128 stands for zero in the data rows.
Some points, each followed by its number:
[164 128 157 130 168 131 179 140 150 124  99 128 154 129 116 188  77 104
 151  76 175 151  75 128 141 138 114 153 119 115 145 167 104 123 113 108
 116 113 126 123 106 136  96 104 138 126 111 176  86 185  92 105 116 135] 0
[153 168 121 138 101 153 108 152 132 123  95 202 165 146 134 255 136 127
 132 146 205  85 126  67 126 146  93  92 149 153 157 154 103 116 121 161
  53 126 121  63  50 104 151 170 143 150  95 158 102 108 149 138 183 116] 1
[126  42 123 135 124 107 120 179  87 165 155 132  60 142  89 180 118  96
 148  87  92 144  94 142  86 188  78 172  96  72 101 153  99 188  92 164
 115  71 148 162 129 133 149 101 185 106 128 167 125 148 164 108 158 123] 2
[116  85 112 175 118 155 125 103 127 137 145 126 178 170 127 106 164 116
  80 144 146  98 112 145 168 146 190  54 111 119 117 126 181  93 192  66
 139 179 123 111 129  90  83  97  94 165 150  99 136 120  97 121 154 116] 3
[120 152 128 100 110 154 103 112 127 152 144 139 131 125 146 120 135 138
 117 121 173 158 171 108 143 123 120 122 147 114 112 133 140 110 153 140
 120  80 152 116 113 126 159 122 121 133  94 155 114 131 140 132 134 131] 4
[131 117 115 156 173 144 125 104 122 144 153  78 121 213 161 109 117 120
  65 121  56 126 140 141 159 118 147  89 144 110 133 101 174 136 136  64
 173 189  97 126 134 108  39 145 116 139 134  72 123 119 124 146 150 164] 5
[118 140 116 107  59 171 102 161 134 148 143 147 119 102 116 115 174 188
 110 166 201 117 180 132 136 108 131  97 107 190 125 131 138  95 130 165
  63 123 131 161 143 135 150 153 108 152 112 125 156 125 105 134  79 108] 6
[132 143  99 137 132 170 153 100 176  85 124 147 155  49  95 132 154 112
 145  91 184  98 136 161  85 121  87 146 190 207 112 169 116  83 189 118
  90  72 117  93 133 153 167 114 141 155 177 141 114 154  92 155 141  94] 7
[140 169 126 153 112 151 128 130 172  98 128 154 186 125 138 125 178 138
  57 128 160  72 135 123 162 138 146 124 165 164 102 130 167  90 185 102
  89 121 112 109 128 123 120 152 108 139 121  93 113 140  92 131 145 140] 8
[120 190 151 126  85 172 115 136  93 161 132 175 132 141 156 201 117 141
  95 164 166  79 143  73 132 103 109 150 145 144 133 133 124 142  97 175
 116 134 167 113  81  91 102 161 141  92  97 124 100 155 158 152 174 120] 9
[142 128 163 117 191  50 155  72 135 111  97  51  96 183 119 113  82 138
 101  98  84 174  62 150 163 171 182 170 130 110 138 150 130 165  67 122
 202 144 148 136 160 142 138 115 108 113 140 149 115 154  90 127  97 194] 10
[133 168 137  73  96 162 136  65 181  71 122 131 188  96  67 162 162 108
 143 124 209 122 142 171 104 171 126 116 192 166 149 124 125 102 172 125
  75 103  92  87 138 126 147 163 124 121 134 119  99 112 106 157 133  89] 11
[140 141 153  87 138 146  92 102 162 115 136 126 116 139 154 123 124 144
  81 147 182 103 155 132 127 143 161 148 153 132 129 137 141 104 142 113
 121 107 124 102 104 122 117 147 116 120 103 107 115 157 109 137 143 164] 12
[118 142 141 115  47  96 124 170 116 112 133 167 166 105 101 152 170 154
 106  98 193 140 180  94 111  72 179 134 136 105  88 128 128 119 146 132
 109 165 147 100 116  90 141 178 107 133 103 142 137 109 163 124 157  85] 13
[108  98 126 117 189  71 145  89  97 129 133  72  78 200 165 104  69 111
 155 101  10 198  80 138 164 159 134 142  87 129 160 127 131 181  79 100
 198 166 105 111 141 140  73 113 151 118 143 128  92 106 142 104 137 187] 14
[120 120 134  91  96 160 121 161 137 117 135 164 102  19  81 107 140 143
 195 151 114 144 182 109  74 108 105 144 109 119 119 112  48 127 112 211
  75  52 176 178 143 166 232 156 139  91 130 161 160 137 166 150  68  68] 15
New points follow, each followed by the number of its nearest point above, looking only along the 4 directions in which the numbered points spread most.
[ 90  88 122 138 190  89 132 141 105 127 133  59 128 157 142 103  94 110
 143 136  56 197 104 133 148 119 128 140  86 121 139 108 133 145  99  75
 189 140 108 137 133 155 111  92 112 114 118 112 121 139 125 132 127 168] : 10
[138 123 110 123  84 180 114 151 101 155 162 168 109  68  88 180 199 135
 148 119 224  84 186  93  59 121 102 104 157  96  90 118 147 114 138 168
 108 123 167 127 107 107 169 168 151 113 111 120 124 133 158 107 155  54] : 13
[133 115  91  89 152 172 133 100 126 189 123  64 125 255 213  87  89 136
 116  74   0 170 101 133 172 153 174 138  83 201 145 128 172 142 123 124
 160  93  65 180 172 111  98 146  50 149 210  88  93  84 136  99 160 174] : 5
[124  68  85 136 160  76 125 105 119 107 150  92  86 161 153  34 157 108
 125  89  92 153 112 157 113 134 128 165 140 126 148  93 118 128 109  90
 166 102  97 179 179 136 134 119 134 184 147  87 155 109 126 145 136 135] : 10
[114 177 128 127 126  99  76  55 137 119 111 127  85 136 191   0 135 149
 108 191  48 139  98 154 177  76 160 116  93 121 156  59 125 132 101  94
 179 117 131 159 169 133  77 108 123 158 113  95 163  96 159 128  97 176] : 5
[151 119 143 119 169 144 133 101  99 137 122 137 112 176 182  99 116 109
 132 118  76 129  88 119 127 119 114 122 143 141 156  81 124 119 106 103
 109 155  68  98 104 111  49 163  97 125 156 119  65 104 149 138 152 162] : 12
[162 132 154 120 156 144 173 115 123 120 121 126 128  77  63 119  93 166
 163 108 137 138 161 155 138 107 102 165 169 117 129 161 131  86 161 132
  82 117 161 111 114 176 219 131 102 105 142 156  90 143  64 127  86 109] : 7
[152 150 158 131 135 130 126  94 157 123 109  90 161 134 141 106 179 132
  73 129 119  88 121 126 144 116 177 105 147 187 138 105 144 107 155  85
 147 161  90 125 143 116  71 173 118 166 127  71 110 112 141 150 127 135] : 3
[139 156 160 127 112 126 110  78 118 130 121 110 106 218 168 127 100 149
  53 131 106  78 101 165 146 148 196 142 122 145 157 145 139 120 123  89
 136 182  86 140 132 114 118 172 115 151  99 105 142 144 123 132 123 173] : 5
[ 61  70 115 163 182  80 144 171 110 111 118  65 124 124 115 106  73 109
 186 105  49 191 105 124 135 142  98 115  91  63  92 124 115 169 112  91
 188 109 138 180 182 186 154  43 134 133  97 144 163 131 109 103  94 100] : 10
[104 122 154 142 147  72 164 119 130 130 131  69 175 144 118 133 134  95
 137  89  87 170 128 161 145 147 135  88 117 147 133 115 135 106 176  67
 132 149  85 121 145 154 144 125 103 140 156 119 117  84  45 102  97 120] : 12
[156 186 132 139  77 177 130 134 117 127  96 180 133 128 154 120 170 139
 120 151 156  58 150 142 101 156  90  80 179 136 115 145 158 142 124 181
 123 120 165 115 134 133 106 156 181  61 121 144 147 152 149 163 146 162] : 4
[134 133 105 145 147 104 123  78 130  76 132  82 162 161 135  97 102 105
 137 116 119 151 149 123 162 139 165 120 137 142 153  93 193 113 182  76
 116 174 122 102  88 115  81 122  96 150 113  70 145 107 116 149 161 134] : 3
